Each row is where one point has got to under a steady rotation. How many ticks took it there?
The counts run from 0 to 981.
[-66   9  36  14 -14   0 -15   9 -16 -19   2 -75  22   7   1 -11 -42  -3
 -28  -8  17  72  -5  17 -23   3   1 -26 -27  45  22  25  15]  838
[-19  28  14  39  -6  40   7  36 -50   3  17 -68  12  20   4 -11 -13  19
 -15  -8  19  42  24 -19 -21  -6   8 -60 -34  55   8  29 -16]  407
[-44  18  20  17 -34  65  10  20  11 -21   6 -53  16  39   6 -21 -30  12
 -34 -27 -22  42  28   2  -4 -10  45 -38   2  52  14  -8 -21]  645
[  0  39 -22  15   5   6 -33  35 -30  -9  69 -34 -22 -32  21  23 -42   6
 -10  33   3  29 -34 -26 -38 -39  13 -29 -24  56  19  20  13]  670
[-36  42 -32  22   0  23  -1  27  14 -17  51 -54  15  16  31 -37 -17  45
 -63  16  18  14 -11  11 -17   2  22  20  14  56 -15   3  12]  756
[-37  28 -21  26 -29  50  -1   4   9 -38  26 -29  -7  11  20 -24 -65  -5
 -29  -3 -28  24  24 -19   2 -47  60 -12  14  49  14  -3  -1]  319
[-33  34  11   5   9  41 -36  21   1 -26  66 -20  -6   9  11   8 -30  69
 -23   5   1  30   6  -6 -19 -20  23 -61 -52  34  23  12  -1]  572
[-15  31   2  20 -44  11  26  -7 -16 -27  33 -55   1 -24 -17 -15 -43 -38
   1  23  -8  44  -7  -1 -11 -18   5  12 -22  91   0   3  26]  52
[-44  24  13  20 -35  23 -14  25  16   4  25 -60  31  33  16 -31  -7  65
 -49 -14  -7  42 -19   0 -23   2  28 -24   3  62  -3  -4 -10]  430
[-20  34 -16  14 -18  27  -3  25   9 -23  42 -29 -23 -18  23  32 -55 -43
   1  17 -15  63  14 -25 -17 -46  27 -14 -10  55   7  28 -32]  410
[-44   5 -17   3 -16  30   1  16 -24 -33  42 -40 -25 -13  21 -15 -71 -13
  -7   1 -42  33 -22 -21 -29 -28   4 -10  -5  63  31  25  30]  579
[-10  23  20  14  -6  32 -20  45 -10  -7  25 -47 -10  -5   7  46 -36 -38
   4   9  -2  68  11  -1 -30 -23  14 -54 -25  48  16  27 -37]  656
[-20  32 -11  20  -7  43 -19  -9   8 -11  35 -60 -17 -24 -10 -25 -26  -3
 -45  -1  -5  67  19   8 -54 -15   6  41 -27  50   9  24  37]  574
[-22  50 -12  32  -6  23 -16  -1 -33 -38  35 -41   1  -6   4 -27 -51  15
 -41  25  38   7   2   9   5 -31  57 -14 -34  38  17 -14  44]  296
[-20  19  -3  14  13  35 -38  20   6 -48  38 -52 -34 -28  -3  14 -67 -51
  -6   0 -19  38   8   3 -22 -13  12 -29   0  53  30  25  10]  655
[  4  50  -8  31 -17  20  14  53 -10   3  19 -61  21   7  17  20 -12 -37
 -17  39  37  33 -11   9  -9  -7  33 -13   3  68 -18  -2 -39]  286
[-28  23 -22   8 -23  31  43  17  -5 -40  25 -56   9   2   5 -31 -50 -43
 -16  24 -20  16 -13  17  -3   0  18  12  16  88   2 -16  19]  132
[  7  40  20  13   1  18 -25  46 -19 -21  29 -49   6 -14  -2  40 -38 -40
  -1  40  35  37  -5  24  -8 -14  33 -57 -37  49  15  -4 -17]  701
[-11  17  22  18 -32  60 -24  15  13 -20   0 -55  -2   4 -15  -1 -43 -33
 -16 -17 -24  41  21  -1 -14 -25  56 -48   3  51  20 -13 -23]  395
[-33  42 -25  15  -7  25   3  34   9  -7  35 -55  21  17  29 -37 -14  30
 -72  19  17  21 -18  21 -22   2  30  34  10  56 -14  -8   9]  926
[-58   6  19 -11 -26  48  31  14  21 -18  36 -41  17  25  12 -14 -26  23
 -19 -14 -45  60   0   9 -30   3  -5 -11 -24  69   8  11 -11]  816
[ -3  38 -23  -2   2  18  -9  60  27 -22  58 -38   8  -5  29  31 -32 -22
 -15  52   0  11 -42  22 -20   0  25  -5  13  68  -3 -12 -29]  768
[-12  26 -28  19 -12  68  19  34 -33 -19  53 -31  -6  15  26 -31 -36  24
 -20  12 -27  -9  -9 -25 -17 -27  40 -30  -1  64  10  -6   9]  318
[-24  42 -25  25 -22  63  29   9  12 -21  37 -44  10  23  11 -49 -15  30
 -48   5  -8  19  25   4 -10 -13  37  19  -2  70  -9 -11   9]  801
[  1  36 -24  37  -6  10 -51  29 -13 -25  37 -75 -16 -22   1 -15 -44 -15
 -29  12  14  -2 -33  -7 -15 -12  35 -23  31  67   4  -5  21]  439
[-29  34  14 -18   6  15 -34  43   8   2  53 -16  19   8  35  35 -24  40
 -38  32  17  46 -32  21 -35 -21  37 -27 -49  23  19   0 -14]  107
[-57  15 -23 -24   7  38  12  33  17 -28  51 -10   6  15  52   4 -62   4
 -39  22 -27  43 -17  16 -28 -22  25  13 -15  35  23  15   2]  12
[-24  32   2  10 -17  35  47  23 -48  -5  32 -33   3   1  13   3 -34 -27
  -6  21   4  64  17 -10 -24 -30   9  -7 -57  57  13  30   2]  562
[-48   9  15  -9 -36  56  21   1  31 -24  40 -39   8  13  -6 -22 -24  25
 -15 -13 -53  54   5   4 -23   1   0  -7 -26  75  12   0   3]  646
[-26  33 -11   1   1  57 -24  -4  54 -64  44 -36  -9  -6 -11 -20 -47   2
 -34  10 -17  11  12  32   3  -6  41  -7   1  57  11 -30  18]  632
[-15  34 -17   6  29  17 -32  24  11 -34  62 -51 -27 -31  10  14 -38 -18
 -14  29   7  50  -6  15 -40  -5 -20  10 -22  56   6  38  19]  745
[-29  23 -21  41  -2  24  -5   0 -23 -31  33 -73 -20 -12   3 -45 -40  -6
 -33  -5  -5  36   8 -11 -26  -7  -6  11   5  68   8  34  44]  824
[-19  47   0   2  23  -8 -56  28  31 -39  61 -39  -2 -20   9  35 -34  17
 -24  40  34  30 -20  26  -7  -5  21 -29 -19  44   2   4  -3]  31
